[[ 16  -2 -31  14  -1   1  34  12 -11 -11   3]
 [  0  16  -4 -44 -52   6 -15  -6  -3  -6  19]
 [ 26  -5  36 -23   5  -3  -8 -40 -20  12  14]
 [-14  28  26 -17  24 -24  -7 -22  -7 -35  36]
 [ 21  27 -35 -21  38 -13 -36 -25 -11  -6   9]
 [  3  -6 -19 -15 -24  20  -5 -41 -18  16   5]
 [ 12   2  -6 -32  40  -6  -3 -13 -37  16   3]
 [  9  -9 -17 -33 -19 -16 -18  32   5  -9  30]
 [ -7 -13   0 -71 -29 -15  31 -15 -29  38  19]
 [  0  -2 -13 -38  -4  35  -1  -6 -11  39 -34]
 [ -1  11 -30  -3 -10   2 -39  -5  28 -14   8]
 [ -8  42   7 -30   0  23 -24 -12 -10 -31   5]] -> -10

[[-50 -12  48  27  62  13  32 -36 -53]
 [-42  55  20  68 -36   9 -11 -22  73]
 [-43 -29 -17 -54  41  53 -45 -31  60]
 [ 21   0  47  51  -9  66 -27  -2 -11]
 [ 49  17 -29  48  69 -26   6 -40  42]
 [ 50 -46  27 -63  20 -49  17 -27 -62]
 [-15 -44  51  23 -22 -52 -32   2  20]
 [ 50  18 -51   7 -53   0  -8  17  40]
 [ 10  37  76  14 -33 -45  51  47 -33]
 [-29 -37 -61  32 -42 -43  14 -25 -59]] -> 14

[[  5  11  11  11  -6   9]
 [ 30 -32 -12   8  16 -17]
 [-87  22 -52 -37   1  -1]
 [ -6   2   6   4   4  -3]
 [ -3  -9   1  17  10  -5]] -> 17

[[ 44  -9  54  23 -54   6   0  -9   0   0  39  34 -14  16  -9]
 [ -1  44   5  -5  79 -22 -64  -5   0   3   0   0 -45   0  26]
 [ 10  43   0 -16   0   0 -51  -1   0  23  28  72  32 -22  42]
 [  0  25 -29  31 -76  48   0  -5  45  45   0 -29 -45  57   0]
 [  0  33  -9 -48  68  24   4  -4   2   0   0   0   0 -36 -15]
 [-54 -15   0   9   0   0 -43  59  25  34  34  26  33  -5  22]
 [ 17 -28   3  25  18 -46  87 -16 -19  11   0   4 -14  29   0]
 [ 41  25 -30 -45   4  64  45 -27   0   0  46   0  42 -20  50]
 [-20  33  15  16  30 -21 -89   0 -17  20   0  64  18 -19  39]
 [-19  38  11  13  47 -25 -87 -18 -16   8 -74  11  52 -21  66]
 [  0 -24  15  33   6 -40  89 -13  -9   0 -75  10   0 -51   0]] -> 0

[[-59  63   9  42 -30 -28  -5]
 [ -9  18 -62 -33 -41 -13 -23]
 [-31 -18 -22  28 -14 -31   1]
 [-86  -3  46  32  66  51   2]
 [ 57  -4  10 -37 -30  -9  29]
 [ 55 -19  -5 -26 -54 -23   4]
 [ 14  27 -27  39 -32  22 -26]
 [-80  30  45  37  23  17 -20]
 [ 34  49 -47 -12 -34   8 -20]
 [-49 -39   7 -28  14  13  22]
 [-17  23 -65  -3  14 -13 -23]
 [-16  55  12 -61  16   0   9]] -> 16
---
[22, 25, 32, -15, 67, -61, -4] >> -61

[[-50, -5, 33, -5, -63, -31],
[-69, 68, 34, -18, -46, -4]] >> -46

[[3, -8, 75, 62],
[27, -44, -34, -35]] >> -34

[57, 55, -4, -63, 1] >> -63

[[-61, -25, 21, 25, -3, -31],
[-55, -50, -15, 25, 27, -63],
[64, 30, -49, -4, -27, -29]] >> -27

[[2, -38, -7, 4, 17, 65],
[1, 7, 23, 3, 39, 5],
[1, -4, 10, 2, 22, 14]] >> 22

[-22, -75, -36, 47] >> -36

[[56, 39, -61, -35, -19, 73],
[-77, -44, 42, 72, -16, -35],
[-51, -17, 50, 9, 71, -6]] >> 71

[[39, 47, -19, -6, 12, -8],
[78, 7, -8, 40, 16, -1],
[-49, -40, -51, -42, -34, 28]] >> -34
---
array([[2089, 6590, 8308, 3584, 5794, 1944],
       [7512, 5004, 6973, 3770, 4082, 5851]]): 5794

array([[-154,  346,  673, -987, -721, -189,  104],
       [  44, -619, -675,  664, -145, -153, -337]]): -721

array([ 64, 137, 207,   0, 174, 232, 177]): 174

array([[ 811,  226, -257,  161, -348,  224],
       [ 157, -301, -382, -224, -127, -560],
       [ 730,  -37, -292,  215, -243,  514]]): -348

array([[749, 335, 210, 396, 692, 594, 874],
       [860, 420, 775, 897,  49, 184, 650],
       [578, 362, 575, 581, 367, 556, 380]]): 692

array([1, 5, 9, 7, 8, 2, 5]): 8

array([ 34, 248,  46, 199, 251]): 251
---
[19, -2, 54, -66, 43, 86, 1] Answer: 1
[-5, -18, 49, -55, -19, -87] Answer: -87
[-83, -43, -51, -57] Answer: -57
[56, -27, 13, 57, 37, 77, 0] Answer: 0
[16, -26, 24, 44, 75] Answer: 75
[23, 63, 14, 25, -12, 3] Answer: 3
---
4993  5622  5435  5234  6415  6744
4241  5713  4632  5263  6680  8916
2195  5273  6538  7643  4982  4755
| 6744

-174  -242    86    47   175   563   -51
 251    18    22   -46  -200  -611  -114
-145    36  -128   -57   164   184    47
| -51

115  181  131  175
114   52  156   62
161  198  154  188
| 175

5  7  3  3  5
4  5  6  2  5
3  7  6  5  6
| 5

 30   16   -5   50   27  -25   13
  8   15   40   13   -2   42   21
 29  -22   29   39   28    5   26
| 13

312  443  433  553  489  271  440
662  559  407  420  456  834  528
319  382  588  496  468  139  424
| 440

6  4  4  6  7  7  4
8  5  4  5  2  4  6
6  6  5  3  1  5  3
| 4
---
[[1, 53, 10, 23, 5],
[12, -35, -62, -2, -68]] → 53

[[-16, -8, -9, -17, -72],
[-16, -21, -68, 34, 12],
[-14, -30, 0, -43, -34]] → -21

[[19, 25, 21, 46],
[1, 17, 12, 74],
[24, -10, 22, -30]] → 17

[[-1, -9, 10, -28, 6, 15, 48],
[12, -5, 8, -17, 12, -32, -10],
[-5, 2, -4, 74, 2, -5, -44]] → -5

[[-13, -49, 8, 40, 9],
[-44, 72, -15, 11, 7]] → -49

[[-18, -21, -4, 14, -41, 34],
[15, -20, -5, 26, -65, 28]] → -21

[[11, -55, 66, -16, 4, -12, -50],
[-19, 42, 17, -26, -59, -18, -9]] → -55

[[-20, 5, -20, -11, 13, 33, 24],
[-29, 14, 26, 83, 9, -57, 22]] → 5

[[43, -21, 38, -15],
[-31, 78, -48, 6]] → -21

[[26, 18, 45, 2, 79, 81],
[18, 26, 59, -4, 49, 57]] → 18
